data =
[[140 133 131 135 121]
 [129 111 129 117 129]
 [125 136 130 141 129]
 [132 119 126 141 125]
 [128 118 120 113 131]
 [122 132 122 117 128]
 [114 100 128 124 129]
 [129 110 126 127 125]
 [124 149 125 132 129]
 [138 112 130 128 128]
 [126 147 131 130 125]
 [111 135 136 127 127]
 [128 103 130 120 130]
 [118 126 134 128 120]]
The last entry, reading row by row: 120
Read off the entry in the top-right corner.
Answer: 121
Read off the 1st entry on the main diagonal.
Answer: 140
The 2nd-last entry, reading row by row -> 128
The 2nd entry on the diagonal from the top-right corner -> 117
Read off the second entry on the main diagonal.
Answer: 111
Read off the entry in the bottom-left corner.
Answer: 118
Read off the entry directly above 114.
Answer: 122
Read off the fourth entry in reading order.
Answer: 135
Read off the maximum.
Answer: 149
The second smallest entry: 103
Read off the largest entry in the last row.
Answer: 134
Read off the minimum.
Answer: 100
The entry directly above the smallest entry is 132
Read off the second entry, reading row by row.
Answer: 133
Read off the third entry on the diagonal from the top-right corner.
Answer: 130
Read off the entry directly above the largest entry.
Answer: 110
Read off the entry directly below the largest entry.
Answer: 112
The fourth entry from the end, reading row by row: 126
Read off the first entry of the smallest entry's row.
Answer: 114
Read off the entry just right of 100.
Answer: 128
Read off the first entry in the row that holds the largest entry.
Answer: 124
The entry directly below 114 is 129

Read these off the array that follows.
1) Report the entry in the bottom-left corner.
2) Report the entry directly below the smallest entry.
3) Report the top entry of the column that holds the largest entry.
4) Report the entry just left of the largest entry.
5) Report the entry directly below 155.
[[130 130 120 155 136 133]
 [133 150 128 141 154 135]]
1) 133
2) 128
3) 155
4) 120
5) 141

Read these off the grid that follows.
1) Find the bottom-right entry.
2) Find the last entry in the row that holds the largest entry.
3) Find the entry in the top-left corner.
4) Find the second entry on the diagonal from the top-right corner.
5) Find the first entry of the smallest entry's row.
6) Find the entry directly below 134.
7) Find the 3rd entry on the main diagonal.
8) Find the 4th entry in reading order.
[[124 120 127 128 130 119]
 [130 124 153 136 127 132]
 [127 127 141 147 118 137]
 [132 127 148 126 134 125]
 [129 124 141 152 119 132]]
1) 132
2) 132
3) 124
4) 127
5) 127
6) 119
7) 141
8) 128

X =
[[128 136 147 140 127 116 147 135 147 115]
 [139 132 136 139 127 125 131 137 102 124]
 [133 127 128 138 151 146 137 140 125 146]
 [120 138 111 123 139 133 146 128 145 126]]
The last entry of the largest entry's row -> 146
Which number is the first entry in the row that holds the largest entry?
A: 133
The entry just right of 135 is 147
Which number is the third-last entry, reading row by row?
A: 128
Which number is the 5th entry from the end, reading row by row?
A: 133
The second entry on the main diagonal -> 132
Which number is the smallest entry in the first row?
A: 115
Which number is the second-last entry, reading row by row?
A: 145
Which number is the bottom-right entry?
A: 126
The top-left entry is 128
The entry just left of the smallest entry -> 137
The entry just right of the largest entry -> 146
The bottom-left entry is 120

Questions about the array below.
1) Which number is the fifth entry, reading row by row?
2) Which number is the 3rd entry from the end, reading row by row?
3) Which number is the entry directly below 136?
4) Which number is the entry in the bottom-right corner?
5) Which number is the 1st entry in reading order?
6) Which number is the entry just right of the smallest entry?
7) Which number is the 2nd entry on the diagonal from the top-right corner?
8) Which number is the entry in the top-right corner?
[[128 128 125 129 126 127 129 125 127 127 118 128 128 129 125 128]
 [126 128 128 127 128 129 126 127 128 127 126 127 128 129 128 128]
 [124 128 130 126 130 129 122 132 130 127 137 124 128 126 132 128]
 [132 129 127 132 125 127 133 124 127 130 116 135 129 135 124 128]
 [130 128 132 130 132 131 130 140 132 128 150 131 128 130 138 128]
 [128 128 132 128 131 130 129 137 131 129 149 127 128 130 137 128]
 [126 129 125 126 127 128 124 125 127 130 119 124 129 136 124 128]
 [132 128 129 132 130 130 134 131 129 128 142 132 128 126 133 128]
 [128 127 127 127 127 127 127 128 128 124 128 128 127 118 126 128]]
1) 126
2) 118
3) 126
4) 128
5) 128
6) 135
7) 128
8) 128

Questions about the grid below. Counting starts at 0.
1) What is the entry in row 1 and column 2?
2) What is the entry in row 0 and column 1?
3) What is the entry directly above the largest entry?
4) What is the entry directly above 125?
5) What is the top entry of the column that holds the largest entry?
6) What is the entry at row 2, column 0?
7) What is the entry at row 0, column 2?
8) What is the bottom-right entry?
[[148 114 122 133 129]
 [127 137 132 112 135]
 [125 127 137 114 127]
 [145 133 131 108 130]
 [152 138 120 128 123]]
1) 132
2) 114
3) 145
4) 127
5) 148
6) 125
7) 122
8) 123

Read these off the row that follows.
1) Read off the first entry from the right.
2) Read off the 3rd entry from the right.
3) Read off the second entry from the end.
119  112  123  102  148  134  148  119
1) 119
2) 134
3) 148
